A =
[[ 2.66  0.17  4.91  1.80  3.29  1.16  2.63  5.86  6.89  4.91]
 [ 0.39 -1.27  1.56  1.10  2.01  0.93  2.09  1.59  5.00  1.50]
 [ 0.31 -1.15  3.17  0.37  2.49 -0.26  0.64  2.62  4.19  1.95]
 [-0.79  0.92 -2.98  2.18 -1.60  3.18  1.98 -3.86 -1.97 -2.16]
 [-3.00 -2.21 -0.12 -1.10 -4.80 -1.30 -1.75 -0.27 -2.84  0.13]
 [ 2.86  4.85  1.83  5.13  5.09  6.09  3.96 -0.53  1.37  0.54]
 [-2.31  0.24  0.15 -1.04 -2.24 -1.18 -3.12 -1.84 -5.75 -1.62]
 [ 0.97 -0.60  3.46 -0.76  0.79 -1.41 -0.47  4.73  2.89  3.56]]
A[0, 0]	2.66
A[2, 8]	4.19
A[0, 6]	2.63
A[:, 2]	[4.91, 1.56, 3.17, -2.98, -0.12, 1.83, 0.15, 3.46]
A[1]	[0.39, -1.27, 1.56, 1.10, 2.01, 0.93, 2.09, 1.59, 5.00, 1.50]
A[4, 5]	-1.30
A[3, 7]	-3.86
A[4]	[-3.00, -2.21, -0.12, -1.10, -4.80, -1.30, -1.75, -0.27, -2.84, 0.13]
A[6, 6]	-3.12
A[5]	[2.86, 4.85, 1.83, 5.13, 5.09, 6.09, 3.96, -0.53, 1.37, 0.54]
A[4, 4]	-4.80
A[0, 4]	3.29
A[5, 2]	1.83
A[0, 7]	5.86
A[:, 5]	[1.16, 0.93, -0.26, 3.18, -1.30, 6.09, -1.18, -1.41]
A[4, 8]	-2.84
A[1, 4]	2.01
A[2]	[0.31, -1.15, 3.17, 0.37, 2.49, -0.26, 0.64, 2.62, 4.19, 1.95]
A[0, 9]	4.91
A[5, 6]	3.96
A[0, 2]	4.91
A[3]	[-0.79, 0.92, -2.98, 2.18, -1.60, 3.18, 1.98, -3.86, -1.97, -2.16]
A[:, 4]	[3.29, 2.01, 2.49, -1.60, -4.80, 5.09, -2.24, 0.79]
A[3, 8]	-1.97
A[:, 9]	[4.91, 1.50, 1.95, -2.16, 0.13, 0.54, -1.62, 3.56]
A[0, 3]	1.80
A[2, 1]	-1.15
A[6, 2]	0.15
A[2, 2]	3.17
A[4, 6]	-1.75

W =
 0.00   0.01  -0.06   0.06   0.10
-0.09  -0.16  -0.13  -0.15  -0.06
-0.05   0.04   0.19   0.14  -0.02
Rows and columns are counted from 0.
(0, 0)	0.00
(1, 1)	-0.16
(2, 4)	-0.02
(2, 2)	0.19
(0, 2)	-0.06
(1, 3)	-0.15
(1, 4)	-0.06
(0, 1)	0.01

X =
[-1.15 2.15 4.78 0.68 2.26 -3.94 1.29 3.77 6.45]
[-1.15 1.48 3.69 0.68 1.93 -3.94 0.92 2.75 4.56]
[-1.15 1.48 3.47 0.68 1.93 -3.47 1.24 2.75 3.72]
[-1.15 1.48 3.49 0.68 1.93 -3.61 1.17 2.74 3.77]
[-1.15 2.04 4.56 0.68 2.73 -4.17 1.29 3.29 5.77]
[-1.15 1.48 3.69 0.70 1.93 -3.15 1.29 2.75 4.56]
[-1.02 1.48 3.41 0.68 1.93 -2.42 1.29 2.75 4.56]
[-1.15 2.25 4.26 0.68 2.50 -3.94 1.29 3.44 6.02]
[-1.15 2.11 4.63 0.68 2.63 -4.19 1.29 3.43 5.78]
[-1.15 1.48 3.69 0.68 1.93 -3.10 1.29 2.75 4.56]
[-1.15 2.09 4.80 0.68 2.31 -3.99 1.29 3.70 6.49]
[-1.15 2.07 4.66 0.68 2.25 -3.94 1.29 3.63 6.36]
[-1.15 1.48 3.69 0.68 1.93 -3.90 1.20 2.75 4.10]
Rows and columns are counted from 0.
(0, 0) -> -1.15
(3, 3) -> 0.68
(11, 7) -> 3.63
(6, 7) -> 2.75
(8, 0) -> -1.15
(12, 3) -> 0.68
(1, 3) -> 0.68
(6, 6) -> 1.29
(12, 4) -> 1.93
(4, 3) -> 0.68
(1, 7) -> 2.75
(2, 1) -> 1.48
(3, 7) -> 2.74
(7, 4) -> 2.50
(12, 8) -> 4.10
(6, 0) -> -1.02
(4, 0) -> -1.15
(9, 8) -> 4.56
(2, 2) -> 3.47
(0, 8) -> 6.45
(11, 0) -> -1.15
(6, 2) -> 3.41
(1, 5) -> -3.94
(2, 0) -> -1.15
(1, 8) -> 4.56
(5, 7) -> 2.75
(10, 8) -> 6.49
(12, 6) -> 1.20
(9, 4) -> 1.93
(2, 7) -> 2.75
(1, 0) -> -1.15
(4, 2) -> 4.56
(7, 7) -> 3.44
(11, 3) -> 0.68
(1, 2) -> 3.69
